[[-1.39 -0.23 -1.92 -1.49 -3.29  1.59 -1.24]
 [-2.73 -0.27 -0.23 -2.83 -3.04  0.82 -0.39]
 [-1.88 -0.12 -2.07  0.65 -4.47  1.99 -1.48]
 [-1.88 -0.14 -3.72  2.05 -1.52 -0.08  0.38]
 [-1.17  0.52  1.86  3.80 -1.68  0.92 -0.76]]
->
[[-1.17  0.52  1.86  3.80 -1.68  0.92 -0.76]
 [-2.73 -0.27 -0.23 -2.83 -3.04  0.82 -0.39]
 [-1.39 -0.23 -1.92 -1.49 -3.29  1.59 -1.24]
 [-1.88 -0.12 -2.07  0.65 -4.47  1.99 -1.48]
 [-1.88 -0.14 -3.72  2.05 -1.52 -0.08  0.38]]

[[-0.44  0.10  1.50 -2.01  2.86  1.49]
 [ 2.35  5.86 -0.39 -4.12 -0.94  2.21]
 [-2.89  0.25  1.26 -4.12  3.61  3.40]
 [-1.51  2.84 -4.10 -0.75 -5.30 -0.74]]
->
[[-0.44  0.10  1.50 -2.01  2.86  1.49]
 [-2.89  0.25  1.26 -4.12  3.61  3.40]
 [ 2.35  5.86 -0.39 -4.12 -0.94  2.21]
 [-1.51  2.84 -4.10 -0.75 -5.30 -0.74]]

[[ 1.38  0.23  3.56  0.96 -0.18  1.43  1.13 -1.45 -3.07  0.67  0.19  2.69
   1.88]
 [ 1.92  5.17 -1.50  3.38  1.51  0.26 -0.70  0.68  3.80 -2.36  1.65  0.30
   2.57]
 [-0.50  1.76 -0.47 -1.88 -1.84  2.03  1.65 -0.79 -0.11 -0.58  1.90 -0.75
  -0.87]
 [ 0.68 -2.53  2.22 -1.60  0.55 -1.65  0.24 -4.12 -1.15  0.89  2.50 -1.10
   0.12]
 [-1.03  3.13 -0.60  1.46 -0.29 -0.19 -1.05 -0.86  1.92  4.01 -1.93  1.53
  -0.42]
 [ 1.85  1.48 -0.81 -1.19  0.55 -1.39  0.61  1.71  1.26  0.70 -0.79  1.18
   0.47]
 [ 4.74  2.35 -1.98 -1.75  0.60  0.95  2.03 -0.71 -2.43  2.29  0.20  2.83
   0.89]]
->
[[ 1.38  0.23  3.56  0.96 -0.18  1.43  1.13 -1.45 -3.07  0.67  0.19  2.69
   1.88]
 [ 0.68 -2.53  2.22 -1.60  0.55 -1.65  0.24 -4.12 -1.15  0.89  2.50 -1.10
   0.12]
 [-0.50  1.76 -0.47 -1.88 -1.84  2.03  1.65 -0.79 -0.11 -0.58  1.90 -0.75
  -0.87]
 [-1.03  3.13 -0.60  1.46 -0.29 -0.19 -1.05 -0.86  1.92  4.01 -1.93  1.53
  -0.42]
 [ 1.85  1.48 -0.81 -1.19  0.55 -1.39  0.61  1.71  1.26  0.70 -0.79  1.18
   0.47]
 [ 1.92  5.17 -1.50  3.38  1.51  0.26 -0.70  0.68  3.80 -2.36  1.65  0.30
   2.57]
 [ 4.74  2.35 -1.98 -1.75  0.60  0.95  2.03 -0.71 -2.43  2.29  0.20  2.83
   0.89]]

[[ 2.27 -0.07 -1.52  2.34  0.07  1.48]
 [ 1.28 -0.40 -0.73 -0.38 -1.08  0.63]
 [ 1.14 -0.06 -0.03  0.19 -1.34  1.98]
 [ 0.04  0.71 -1.78 -0.62 -0.58  1.08]
 [ 0.05  0.99 -1.08 -0.46 -1.61  1.31]
 [ 0.96 -0.06  0.45  4.88  1.59  0.58]
 [ 0.63 -0.08 -0.19 -0.72 -1.29  1.44]
 [ 1.19 -1.33 -0.88 -0.37 -3.53  0.36]
 [ 1.73  0.41 -0.04 -0.53 -2.05  0.95]
 [ 1.98 -0.70  0.27  1.86 -2.83 -0.46]]
->
[[ 0.96 -0.06  0.45  4.88  1.59  0.58]
 [ 1.98 -0.70  0.27  1.86 -2.83 -0.46]
 [ 1.14 -0.06 -0.03  0.19 -1.34  1.98]
 [ 1.73  0.41 -0.04 -0.53 -2.05  0.95]
 [ 0.63 -0.08 -0.19 -0.72 -1.29  1.44]
 [ 1.28 -0.40 -0.73 -0.38 -1.08  0.63]
 [ 1.19 -1.33 -0.88 -0.37 -3.53  0.36]
 [ 0.05  0.99 -1.08 -0.46 -1.61  1.31]
 [ 2.27 -0.07 -1.52  2.34  0.07  1.48]
 [ 0.04  0.71 -1.78 -0.62 -0.58  1.08]]

[[ 1.21  2.16 -2.03  4.55  3.84  1.79 -0.48 -2.18  4.22  3.05]
 [ 1.93 -4.24 -1.50  1.23 -0.40  4.39 -3.33 -4.89  1.90  1.98]
 [-0.15 -1.60  3.13  2.33 -2.23  1.38 -2.95 -0.87 -0.19 -0.02]
 [ 2.78 -1.02  2.59  2.20 -0.27  1.04 -1.06 -3.60  1.75  2.14]]
->
[[-0.15 -1.60  3.13  2.33 -2.23  1.38 -2.95 -0.87 -0.19 -0.02]
 [ 2.78 -1.02  2.59  2.20 -0.27  1.04 -1.06 -3.60  1.75  2.14]
 [ 1.93 -4.24 -1.50  1.23 -0.40  4.39 -3.33 -4.89  1.90  1.98]
 [ 1.21  2.16 -2.03  4.55  3.84  1.79 -0.48 -2.18  4.22  3.05]]

[[ 2.49  2.70 -2.63  1.61  1.80  4.42]
 [ 2.78  4.91 -0.70 -1.54  3.19  3.39]
 [ 0.79  1.72  0.29 -1.07  1.12  0.58]]
->
[[ 0.79  1.72  0.29 -1.07  1.12  0.58]
 [ 2.78  4.91 -0.70 -1.54  3.19  3.39]
 [ 2.49  2.70 -2.63  1.61  1.80  4.42]]

[[ 3.93  3.70  2.67]
 [ 1.27 -1.57  5.00]
 [ 1.60 -3.10  3.99]
 [ 1.58 -2.25  3.75]
 [ 0.96 -1.67  1.17]
 [ 1.81 -2.09  5.12]]
->
[[ 1.81 -2.09  5.12]
 [ 1.27 -1.57  5.00]
 [ 1.60 -3.10  3.99]
 [ 1.58 -2.25  3.75]
 [ 3.93  3.70  2.67]
 [ 0.96 -1.67  1.17]]

[[-0.45  0.19  1.82 -1.90  0.20 -1.27]
 [ 0.25  0.91 -2.45 -0.07 -0.99  2.69]
 [ 0.26 -0.10  4.88  0.73  2.55 -2.08]
 [ 0.43  1.57 -0.30  0.48 -1.58  2.28]
 [-2.20 -0.71 -1.68  0.75 -1.98 -0.63]]
->
[[ 0.26 -0.10  4.88  0.73  2.55 -2.08]
 [-0.45  0.19  1.82 -1.90  0.20 -1.27]
 [ 0.43  1.57 -0.30  0.48 -1.58  2.28]
 [-2.20 -0.71 -1.68  0.75 -1.98 -0.63]
 [ 0.25  0.91 -2.45 -0.07 -0.99  2.69]]
